In the rows, zero is written as 128.
Rotation paths and how fast each direction turns (degrees per step):
Each turn is a multiple of 5 degrees from 10 to 175, or 0.
Each row of a path follows its step; steps can be skipped.

step 0: [130 132 131 123 127 127 132 123 123 120 131 125 123 132 128 139 129 132
 125 126 134 133 115 128 127 123 137 121 131 126 127 116 125 140 116 120
 127 127 127 138 134 125 138 139 127 131 131 135 118 134 124 124 127 125
 144 127 133]
step 1: [132 123 127 125 126 124 126 126 121 131 130 123 128 132 117 136 118 137
 133 118 134 140 129 123 138 121 131 124 136 133 123 130 137 140 118 127
 125 127 124 126 126 128 129 129 131 135 125 126 120 131 139 116 127 134
 133 123 142]
step 2: [115 121 121 133 127 132 122 125 126 137 124 123 129 135 119 127 134 125
 128 126 135 133 139 130 136 121 131 135 133 126 121 129 131 136 120 136
 134 124 134 125 141 125 132 133 128 128 134 132 123 137 131 134 126 139
 125 129 145]
step 3: [127 135 127 134 126 132 118 127 136 127 128 132 124 132 131 130 133 128
 120 127 123 141 136 123 133 125 133 138 137 127 127 129 132 125 127 118
 123 129 134 133 142 133 130 132 115 129 146 127 125 141 128 128 136 134
 131 129 132]
step 4: [132 133 126 139 127 124 131 133 124 126 127 130 128 127 120 125 137 119
 127 120 117 130 135 123 126 128 137 127 127 143 128 132 135 128 130 128
 120 140 127 131 130 140 133 126 120 130 127 126 128 134 132 118 140 143
 133 134 132]
step 5: [123 127 125 130 128 132 130 123 123 123 126 132 131 124 119 120 136 124
 131 121 122 117 129 129 123 126 134 125 124 129 133 120 137 132 118 125
 131 134 130 127 140 136 143 135 127 118 127 136 128 126 123 129 132 130
 146 137 131]
step 7: [132 132 124 121 130 120 128 129 119 127 129 122 137 120 113 129 125 125
 122 123 135 130 131 126 127 130 129 123 134 129 136 129 132 140 132 136
 136 126 134 129 132 126 126 138 125 139 125 124 120 124 135 134 133 139
 119 136 141]
step 8: [126 135 130 120 125 137 118 125 131 128 139 128 129 127 124 130 126 120
 127 131 138 130 129 135 127 120 125 128 131 131 135 118 129 136 130 127
 134 132 131 118 132 130 135 137 116 128 137 123 119 137 126 143 131 131
 126 128 143]
step 9: [127 135 131 139 125 130 121 126 129 125 136 126 130 125 129 142 128 124
 126 131 121 130 129 126 128 116 132 126 137 138 122 124 123 126 132 133
 125 130 125 126 116 133 134 136 113 137 140 124 129 131 130 124 129 130
 135 123 145]
step 11: [129 122 118 125 126 142 121 130 129 133 127 131 125 127 125 120 116 137
 126 118 130 125 124 132 129 115 143 123 128 129 121 120 137 132 115 120
 120 136 125 135 133 126 130 131 124 129 135 134 128 127 124 128 129 134
 134 125 131]
step 12: [133 125 123 142 126 120 129 133 121 128 130 117 125 127 124 129 126 133
 123 113 128 121 128 126 131 121 138 131 134 114 126 134 132 139 120 128
 126 128 127 135 126 121 125 139 127 133 139 131 129 132 134 127 136 140
 126 131 130]
Directions:
[127 129 129 125 128 132 128 126 129 128 131 132 124 125 127 129 128 126
 130 129 131 128 129 129 129 128 128 128 130 127 129 126 129 127 125 125
 126 126 127 129 131 128 126 128 127 129 130 127 130 128 125 128 129 126
 129 128 126]
135
[127 124 128 129 126 129 128 129 125 127 128 128 128 132 131 127 126 127
 130 128 130 127 128 129 129 126 128 131 128 128 126 129 127 129 127 127
 124 126 128 132 128 124 130 126 127 130 130 128 125 129 128 125 129 128
 127 126 129]
35
[130 129 131 130 128 128 124 132 130 131 128 126 132 128 129 130 126 125
 128 130 132 127 131 126 130 129 129 129 129 126 128 129 127 128 126 127
 128 128 129 126 129 128 126 128 127 128 127 131 127 128 128 129 130 129
 126 130 127]
70

step 0: [138 127 137 136 135 119 126 123 125 124 123 128 129 130 139 126 118 133
 131 129 130 138 124 128 141 137 126 126 127 132 134 125 121 123 122 129
 124 112 123 133 122 131 122 133 130 119 124 129 135 134 125 122 138 129
 127 143 132]
step 2: [131 140 133 128 145 127 129 123 135 124 120 118 129 123 136 120 127 125
 132 125 126 126 139 133 139 126 134 123 115 133 125 117 124 124 118 131
 124 125 124 135 133 129 128 128 127 123 129 132 123 128 133 120 120 131
 136 120 114]
step 3: [131 136 128 131 126 116 127 125 127 128 128 129 134 131 133 116 125 132
 131 124 134 118 125 125 120 120 131 125 125 116 115 127 128 116 127 139
 133 136 124 132 134 127 125 114 135 125 127 127 126 137 128 122 125 119
 126 133 118]
step 4: [137 133 129 116 134 144 132 114 138 134 129 117 134 122 135 124 127 134
 127 128 124 119 137 131 126 121 132 127 132 130 123 135 121 125 131 129
 130 125 122 136 134 135 124 124 128 122 127 123 126 128 125 124 132 127
 114 142 131]
step 5: [124 135 134 125 124 136 135 127 116 127 141 133 132 122 142 119 123 129
 126 116 137 114 129 126 126 135 136 126 125 131 125 129 122 120 125 129
 124 125 130 134 121 131 134 125 130 142 128 130 134 123 117 130 136 122
 126 133 129]
step 6: [130 114 122 111 129 131 137 126 126 117 129 116 127 131 136 123 129 122
 126 124 135 124 127 129 126 125 137 133 126 129 125 130 141 124 126 121
 131 112 123 134 124 139 132 132 136 129 123 118 127 131 123 129 121 121
 130 125 126]
step 7: [135 122 133 127 126 133 129 131 126 127 130 120 129 129 127 130 128 128
 129 116 125 123 113 123 135 133 132 128 128 120 141 111 131 115 121 130
 127 129 124 134 126 134 125 123 130 134 126 124 126 130 120 109 133 129
 123 115 136]
step 8: [134 120 121 120 131 119 126 127 127 121 131 129 124 136 123 127 134 138
 130 122 127 132 136 138 138 135 131 125 131 117 131 124 122 124 136 123
 141 128 124 139 125 140 132 127 130 127 139 129 122 131 122 119 135 117
 137 135 129]
step 9: [124 130 131 127 116 134 139 121 131 132 130 117 130 128 130 131 133 126
 122 137 123 127 119 131 132 137 121 129 128 132 129 128 117 119 128 123
 132 130 126 133 127 133 130 127 124 129 136 137 125 131 126 112 134 124
 137 123 108]
step 10: [132 141 129 130 125 133 145 125 122 139 121 124 118 135 120 122 129 118
 131 118 124 128 130 141 127 125 122 120 118 118 129 124 136 127 129 128
 134 127 130 131 124 130 129 129 131 131 131 137 121 135 124 132 127 117
 131 132 121]
step 11: [136 123 130 130 118 133 131 130 128 127 129 126 128 121 118 129 118 122
 135 124 129 109 120 141 125 124 124 126 121 135 122 131 125 135 131 127
 128 133 117 128 127 123 129 126 126 113 126 121 119 134 116 121 132 125
 129 126 121]
Directions:
[128 126 130 131 125 133 129 128 130 131 127 131 126 127 129 127 129 127
 129 132 129 126 129 129 128 126 126 126 131 129 127 128 128 127 128 127
 126 127 129 129 129 128 127 129 130 130 130 129 130 130 127 129 128 125
 128 133 126]
65
[129 127 129 129 128 126 124 130 129 127 126 126 127 129 126 126 126 126
 131 126 126 127 127 126 125 128 125 127 129 127 127 127 126 127 132 127
 127 128 128 130 131 127 129 126 132 126 128 126 128 128 127 126 128 128
 127 128 132]
90
[129 128 126 130 126 126 129 125 130 129 129 127 124 127 130 130 127 128
 126 128 133 130 132 130 126 129 127 126 130 129 130 130 129 126 127 131
 129 128 128 128 128 127 129 130 128 127 130 128 126 127 127 126 129 128
 125 124 130]
0
